[[  8  19   8  12 -67]
 [ -9  -9   1  -8  80]
 [ 77 -61  51  75  94]
 [ 24 -38  23  28  11]
 [ 26 -32  29  28  43]
 [  8  21   5   9   5]
 [ 33 -46  40  34  -7]
 [ 32 -11  41  38   7]
 [-42  60 -46 -45 -22]
 [ 49  35  52  51 -31]]
->
[[ 77 -61  51  75  94]
 [ 33 -46  40  34  -7]
 [ 24 -38  23  28  11]
 [ 26 -32  29  28  43]
 [ 32 -11  41  38   7]
 [ -9  -9   1  -8  80]
 [  8  19   8  12 -67]
 [  8  21   5   9   5]
 [ 49  35  52  51 -31]
 [-42  60 -46 -45 -22]]

[[ 29 -18  12  34 -18 -27 -24 -37 -15 -15]
 [ -2 -14  54  42 -10 -59  14   4  43 -14]
 [-10 -88   8  91  -5 -20 -17  25 -18 -57]
 [ -3 -26 -21 -17 -47 -28  17   6 -12  21]
 [ 30  71  -1  13 -40 -12  33  34  15   9]
 [  8 -17   5  -2 -22  30 -13   9 -40  31]]
->
[[-10 -88   8  91  -5 -20 -17  25 -18 -57]
 [ -3 -26 -21 -17 -47 -28  17   6 -12  21]
 [ 29 -18  12  34 -18 -27 -24 -37 -15 -15]
 [  8 -17   5  -2 -22  30 -13   9 -40  31]
 [ -2 -14  54  42 -10 -59  14   4  43 -14]
 [ 30  71  -1  13 -40 -12  33  34  15   9]]

[[-15  86 -13  83   2  26  17  -4]
 [ 26 -32  46 -33  21 -17  -3  23]
 [ 55   8  74   6  46  13  10  37]
 [ -4 -34  -7 -33 -34 -26  -9  -1]
 [  1 -10   5 -18 -10 -21  -3  -5]
 [ 40  -4  57   0  31   7  12  18]]
->
[[ -4 -34  -7 -33 -34 -26  -9  -1]
 [ 26 -32  46 -33  21 -17  -3  23]
 [  1 -10   5 -18 -10 -21  -3  -5]
 [ 40  -4  57   0  31   7  12  18]
 [ 55   8  74   6  46  13  10  37]
 [-15  86 -13  83   2  26  17  -4]]

[[  4   0]
 [-70 -63]
 [ 51  44]
 [ 18  15]
 [-41 -39]
 [ 36  34]
 [-38 -40]
 [-33 -34]]
->
[[-70 -63]
 [-38 -40]
 [-41 -39]
 [-33 -34]
 [  4   0]
 [ 18  15]
 [ 36  34]
 [ 51  44]]

[[ 20   6]
 [-21  70]
 [ -8  -6]
 [ -1   8]
 [ 17  12]
 [-22  32]
 [  0  -4]
 [  8 -14]
 [  5 -17]
 [  9 -11]]
->
[[  5 -17]
 [  8 -14]
 [  9 -11]
 [ -8  -6]
 [  0  -4]
 [ 20   6]
 [ -1   8]
 [ 17  12]
 [-22  32]
 [-21  70]]

[[ 65  46  43 -44]
 [  8  67 -56  48]
 [ 71 -22   0  17]
 [-23  -7  -1 -59]
 [-15 -55  34  18]]
->
[[-15 -55  34  18]
 [ 71 -22   0  17]
 [-23  -7  -1 -59]
 [ 65  46  43 -44]
 [  8  67 -56  48]]

[[ 63  -9  -3  23 -31  55 -10  44  -8  33  -6]
 [ 63 -17   9  24 -40  50 -17  47   1  29  14]
 [-40  39  11  11  18 -25  -2  40  71  -5 -24]
 [-18  -4 -28 -28  16  -7 -48 -57  -7  30  30]]
->
[[ 63 -17   9  24 -40  50 -17  47   1  29  14]
 [ 63  -9  -3  23 -31  55 -10  44  -8  33  -6]
 [-18  -4 -28 -28  16  -7 -48 -57  -7  30  30]
 [-40  39  11  11  18 -25  -2  40  71  -5 -24]]

[[-23  27 -46 -38 -41 -25 -51  38]
 [-15  -9 -38 -23  15 -44  22 -32]
 [ 10 -33  75  39  38  40  34 -51]]
->
[[ 10 -33  75  39  38  40  34 -51]
 [-15  -9 -38 -23  15 -44  22 -32]
 [-23  27 -46 -38 -41 -25 -51  38]]

[[ 43 -42  54  37  51  31  25]
 [ 41   0  53  46  23  39  52]
 [ 53  13  46  41  46  37  52]
 [ 87   1  59  37  69  44  52]]
->
[[ 43 -42  54  37  51  31  25]
 [ 41   0  53  46  23  39  52]
 [ 87   1  59  37  69  44  52]
 [ 53  13  46  41  46  37  52]]
---
[[-53 -93]
 [  1 -56]]
->
[-53 -56]

[[ 53  31  18  32 -72]
 [-45  12  -5  19  39]
 [-36 -42  -1 -62  83]]
->
[53 12 -1]

[[ 24  48]
 [ 84  74]
 [ -5 -53]]
->
[24 74]

[[-67  49 -36  18 -62]
 [ 55  12  77 -40  -4]
 [ 62 -86  41  68 -13]]
->
[-67  12  41]

[[  8  -6   9 -16  -2]
 [ 49  14 -97  67  45]
 [ 72  -2 -56   0  56]]
->
[  8  14 -56]

[[  1  86]
 [ 21 -81]
 [ 26 -31]]
->
[  1 -81]

[[  7 -17   9 -24 -27]
 [-26 -40  54 -19 -48]
 [  3 -21  35 -19 -49]
 [ 16  44 -62  22  69]]
->
[  7 -40  35  22]

[[-60   1  23]
 [ 30 -78 -14]]
->
[-60 -78]

[[-57  -5  70]
 [-74 -10  95]
 [  2  -3  -2]]
->
[-57 -10  -2]
---
[[-32   9  -7 -15 -53  -8  -6  90   1  20 -79  14 -29 -26  38 -20]
 [  0   1   2   6 -78 -13  44 -21   3   5  16  -2   8 -12  61  -3]
 [  2  -6   1   5 -22  -8 -97  44   0   5  35 -12   9  -6  46  -2]]
->
[[  9  -7 -15 -53  -8  -6  90   1  20 -79  14 -29 -26  38 -20 -32]
 [  1   2   6 -78 -13  44 -21   3   5  16  -2   8 -12  61  -3   0]
 [ -6   1   5 -22  -8 -97  44   0   5  35 -12   9  -6  46  -2   2]]

[[ 50  43 -68   7 -20 -61  90  59  66]
 [-12 -34  -3   3   0   8  16 -10 -21]
 [-24  -8  30   0   3  16  18   0  15]
 [ 19  14 -27  -7 -19  25 -41   8  36]]
->
[[ 43 -68   7 -20 -61  90  59  66  50]
 [-34  -3   3   0   8  16 -10 -21 -12]
 [ -8  30   0   3  16  18   0  15 -24]
 [ 14 -27  -7 -19  25 -41   8  36  19]]

[[-1 -1  0  0 68 67]
 [ 0  0 -1 -1  0 68]
 [-1  0  0  0  0 68]
 [-1  0  0 54 68 68]
 [ 1 -1 69 68 67 68]
 [-1  0 67 69 66 67]]
->
[[-1  0  0 68 67 -1]
 [ 0 -1 -1  0 68  0]
 [ 0  0  0  0 68 -1]
 [ 0  0 54 68 68 -1]
 [-1 69 68 67 68  1]
 [ 0 67 69 66 67 -1]]

[[ 35  74  32  78  -8 -50  46  26  68]
 [ 14  13  11  11  13  -2   7   7  10]
 [ 53  86  32  77   5 -46  49  33  61]
 [ 35  47  19  56   3 -26  47  16  41]
 [ 33  53  38  49  14 -21  37  14  52]
 [ 35  58  21  55   3 -33  36  21  39]
 [ 17  73  58  57   1 -42  27  13  77]
 [ 41  63  21  69  -4 -42  46  29  58]
 [ 27  72  51  60   0 -37  37  14  69]
 [ 22  16   3  19   2  -5  19   9  11]]
->
[[ 74  32  78  -8 -50  46  26  68  35]
 [ 13  11  11  13  -2   7   7  10  14]
 [ 86  32  77   5 -46  49  33  61  53]
 [ 47  19  56   3 -26  47  16  41  35]
 [ 53  38  49  14 -21  37  14  52  33]
 [ 58  21  55   3 -33  36  21  39  35]
 [ 73  58  57   1 -42  27  13  77  17]
 [ 63  21  69  -4 -42  46  29  58  41]
 [ 72  51  60   0 -37  37  14  69  27]
 [ 16   3  19   2  -5  19   9  11  22]]

[[ 56  37   8  51 -45 -17]
 [-25 -22  46  51   6  61]
 [-70 -23   7  43 -30  25]
 [-11  37 -48  13 -38 -62]
 [ 15  63  42  48   3  31]
 [ 77 -43   7  15 -35  -6]
 [ 26 -44 -43  -2 -52 -51]
 [-32   1  -3  90  17   5]]
->
[[ 37   8  51 -45 -17  56]
 [-22  46  51   6  61 -25]
 [-23   7  43 -30  25 -70]
 [ 37 -48  13 -38 -62 -11]
 [ 63  42  48   3  31  15]
 [-43   7  15 -35  -6  77]
 [-44 -43  -2 -52 -51  26]
 [  1  -3  90  17   5 -32]]

[[-14  -7 -30  19 -77  -2]
 [  8 -28  42  33   0 -18]
 [ 29  -3  21   6  34  -7]
 [  3 -37 -26   1  -8 -22]
 [  0 -10 -57 -19 -35   3]
 [ 17  34  19  -3  29  14]
 [ 11 -12   9   7  -5   0]]
->
[[ -7 -30  19 -77  -2 -14]
 [-28  42  33   0 -18   8]
 [ -3  21   6  34  -7  29]
 [-37 -26   1  -8 -22   3]
 [-10 -57 -19 -35   3   0]
 [ 34  19  -3  29  14  17]
 [-12   9   7  -5   0  11]]
